One hidden turn or mirror swaps the rows below in pairs. Which row is each named row swapped with?
k942: [  3.0 -10.6  13.8  -6.3  14.8  14.7  -6.7  26.3  48.2 -18.3 -24.7  -0.8
 -28.2 -22.8  29.4  13.3]
k367: [  3.0  -7.9   4.8 -25.4 -32.3  40.6 -28.9  11.1 -18.9 -19.3 -33.9  -4.9
  18.2 -28.4  16.1  12.0]
k72: [-20.8 -23.3  25.1 -12.3   3.5   8.0  25.0  10.3  14.9  -9.0  -3.8  -8.3
  -3.2 -36.9  34.0 -10.2]
k354: [ -2.5  23.2  12.7   0.0  -1.4  16.1 -11.6  27.2 -17.5 -22.8  -6.8 -38.4
   9.6 -17.5   9.4   6.2]
k222: [ 11.4 -33.5  18.9  -6.0 -52.5   3.4 -14.5  14.1  17.8 -11.8 -16.7   3.3
  -2.7 -27.1  13.9  14.9]
k997: [ -5.8 -20.2 -10.2 -26.5 -12.0  39.7 -13.3  12.1  -0.1  -6.4   1.6   6.2
  30.5 -23.7  15.3   8.9]
k893: [ 11.2   8.3   9.9  13.9 -12.3  32.8  16.8   1.6 -15.7 -21.0 -30.4 -33.8
  23.5 -35.0  30.3   8.0]
k446: [ 18.9 -24.6  16.0  -3.2 -36.5  51.9   7.0  11.4  31.7  -9.5 -33.4 -11.8
   8.6 -29.1  -0.8  12.1]
k96: [  0.1 -23.3  17.6  -2.3  13.3  -7.3   1.9   0.5  21.5 -19.6 -43.9  -3.7
 -26.9 -31.0  25.9  13.3]
k571: [  7.0 -25.0  10.1  -1.4 -19.1  26.5 -18.4   4.6   9.9 -19.9 -29.9   2.3
 -47.4 -22.3  10.3   9.3]
k636: [ -9.0 -15.1 -13.9   2.7 -13.7  25.0 -24.7  -0.7 -22.5 -33.3  -8.1  -6.8
  23.5   0.6  18.6  11.2]
k719: [  7.6   9.6  14.8   4.8 -24.3  11.0 -16.4  28.3  31.6 -23.9 -22.8  32.9
  11.6 -32.7  22.3   3.7]
k939: [  3.3  -7.7  16.6  13.1  -9.6   5.3   0.2   0.1  19.1 -38.3  23.9 -21.5
  -9.7  -8.7  31.0  -5.4]
k497: [  2.2 -24.5  16.0 -15.5   1.3  21.4 -42.9   6.8  48.2 -20.7 -12.8 -22.0
  -6.4 -27.8  26.0   1.1]
k315: [  9.8  10.7 -16.3  -4.6 -19.0  39.4 -14.5   1.7  13.2 -33.2  -6.3 -13.5
  -6.2  10.0  34.5   5.7]
k263: [ 20.5 -30.3  11.5  -9.3 -30.3  17.5   3.6  11.5  37.7 -13.9  -1.2   8.5
 -18.9 -43.4  25.8   7.0]
k743: [  4.1  -4.7  28.4   7.4  -9.0  23.4  -4.9  21.0  44.4 -36.6 -10.6 -26.8
   1.0 -22.0   1.0 -25.6]
k111: [ 25.9 -16.6  21.1   2.5 -34.8  19.7 -43.5   4.3   9.7  -6.1 -39.4 -12.5
   2.1 -11.8  31.4   0.1]
k64: [ -8.2 -15.1   9.4  24.8  17.7  42.2  -2.5  -2.9  24.3 -32.4   6.3   3.7
 -19.1 -30.1  18.6   8.0]
k9: [  2.3 -28.0  11.0  21.3  -8.4  30.2  17.1  13.0  21.9  -8.3 -39.1 -18.5
  18.9 -27.6 -11.5  13.8]
k260: [ 15.1 -19.0  18.6  24.6 -13.8  36.8 -20.8  16.7  27.0 -15.3 -43.5 -19.0
  -4.4   6.0  22.0 -10.2]
k74: [ -0.9  16.8  12.9   0.6  11.6  -7.0 -17.2  11.8  37.2 -26.2  -4.2 -23.4
 -12.5 -24.9  31.4  13.1]
k193: [  4.8  45.1   4.0   7.5  11.4  17.3  -7.9   4.1  18.9 -18.8 -15.1 -18.7
   4.9 -24.2  23.1   6.2]
k526: [  5.6  -1.3  20.9  -1.5   6.4  -2.0  23.9  -8.3   3.9 -15.1 -21.7 -19.2
   4.9   4.0  38.0   7.9]
k352: [  6.7  18.3   9.1  19.2  -5.6  22.6  22.2  10.7 -16.4 -12.7  -2.8   6.6
  16.5 -23.1  14.2  12.2]
k217: [  5.4 -44.3  11.9  -3.6  -0.9   0.3 -29.6  19.8   6.6 -23.5 -26.4   4.4
  29.3 -19.0  21.5  17.5]
k876: [ 18.3  -3.8   1.7 -15.8 -15.5  35.9 -51.6   5.8   4.9  -5.4 -34.9   6.5
  12.3 -31.4  22.8   7.5]
k632: [  5.8  25.7   2.8 -31.2 -15.2  34.5   4.2   3.3  13.1  -2.5 -17.5 -20.6
   5.3 -31.8  28.7  23.7]
k18: [ 12.1 -26.4  19.2 -30.0  -8.9  13.5   0.6 -12.6  -4.7 -24.0  -6.2 -28.2
  16.0 -10.6  25.1 -10.6]
k192: [-17.2  32.0  18.0  -0.7  11.1  18.2   2.6   8.2  -3.7 -35.0  -4.7  -4.3
   9.4 -35.3  24.5  -0.6]
k933: [  0.0   4.4  13.9  27.1  -3.6  35.6 -44.5  10.2  -6.2 -20.5 -10.9   7.7
  24.0 -37.5  23.9   4.3]
k336: [ -1.9   4.5  -2.7 -23.6 -21.5  38.0 -24.7  25.4  44.0 -17.0  -0.7 -15.0
   6.4 -22.1  30.6  16.1]
k511: [ 15.1 -36.5  18.3   6.8   1.8  16.8 -17.1   6.7  21.2 -33.3 -38.9 -36.6
  15.0  -7.0  19.3 -16.3]
k396: [  9.2 -39.8  11.8  -1.3  26.8  43.2   6.9  -7.8  11.2 -16.6  -5.5   1.4
  -9.9 -26.7  24.1   2.7]
k679: [ 23.8   5.0  33.7  29.2 -17.0  12.3 -10.6   0.9  18.1 -14.3 -39.8 -21.6
 -22.0 -17.7  20.1  12.0]
k390: [ 17.1 -11.7  -2.5  21.0  -6.0  38.9 -15.7  -7.4   6.8 -13.6 -45.4   2.1
  16.6  -8.2  -0.9  25.6]
k10: [ -6.4  -4.0  26.6 -27.9 -12.1  19.5 -31.1  12.8 -15.2   3.9 -17.1   7.8
   2.7 -35.3  23.2  -5.5]
k180: [ 12.6  18.7  23.7  35.3 -27.0  31.8 -16.8  12.8   6.1 -15.4 -16.4   9.4
 -10.4 -18.7  37.0   9.2]
k610: [-19.0 -22.4  -1.5 -14.5   7.1  26.1 -20.0   5.2   2.6 -17.6 -15.7   4.0
  19.6 -60.0  36.8  10.7]
k143: [ -7.9 -19.8  19.4  13.0  -5.4 -19.7  -5.8   7.8 -10.1 -27.1 -20.0   0.1
   8.0 -36.1   2.0  18.8]
k551: [  9.2  12.5  23.5 -23.0 -10.1   2.1  19.8  12.5   5.2 -18.5 -14.4  16.3
  23.2 -33.5  22.9   6.0]
k53: [  3.7 -19.4  -0.4  39.8 -29.1  23.9  -3.9   0.5  25.0 -31.1   4.5 -24.5
  -5.4 -11.0  14.0  -7.2]
k415: [  9.2 -52.2   4.6  -0.3  -0.9  54.2  -6.3   4.6 -10.5 -23.9 -17.6 -10.1
   3.4 -32.8  10.7   4.9]
k195: [ 13.3   0.1  11.0 -15.5  30.2  31.2   2.5  -7.4  38.9 -19.7 -12.6   7.4
  15.5 -25.9  18.9   8.3]
k35: [  7.1 -46.1   8.3  18.5 -20.2  24.7  -3.5  27.8 -19.5 -25.2 -22.0 -26.2
   5.9 -21.1  14.7   8.6]
k901: [-17.5 -10.5  20.5  10.4   6.3  24.8  35.8   4.5  18.0 -14.4 -19.9 -13.6
   5.7 -43.5   2.4   4.2]

k901 pairs with k415
k876 pairs with k193
k933 pairs with k632
k10 pairs with k354
k511 pairs with k96
k192 pairs with k367
k396 pairs with k9
k497 pairs with k679
k939 pairs with k222

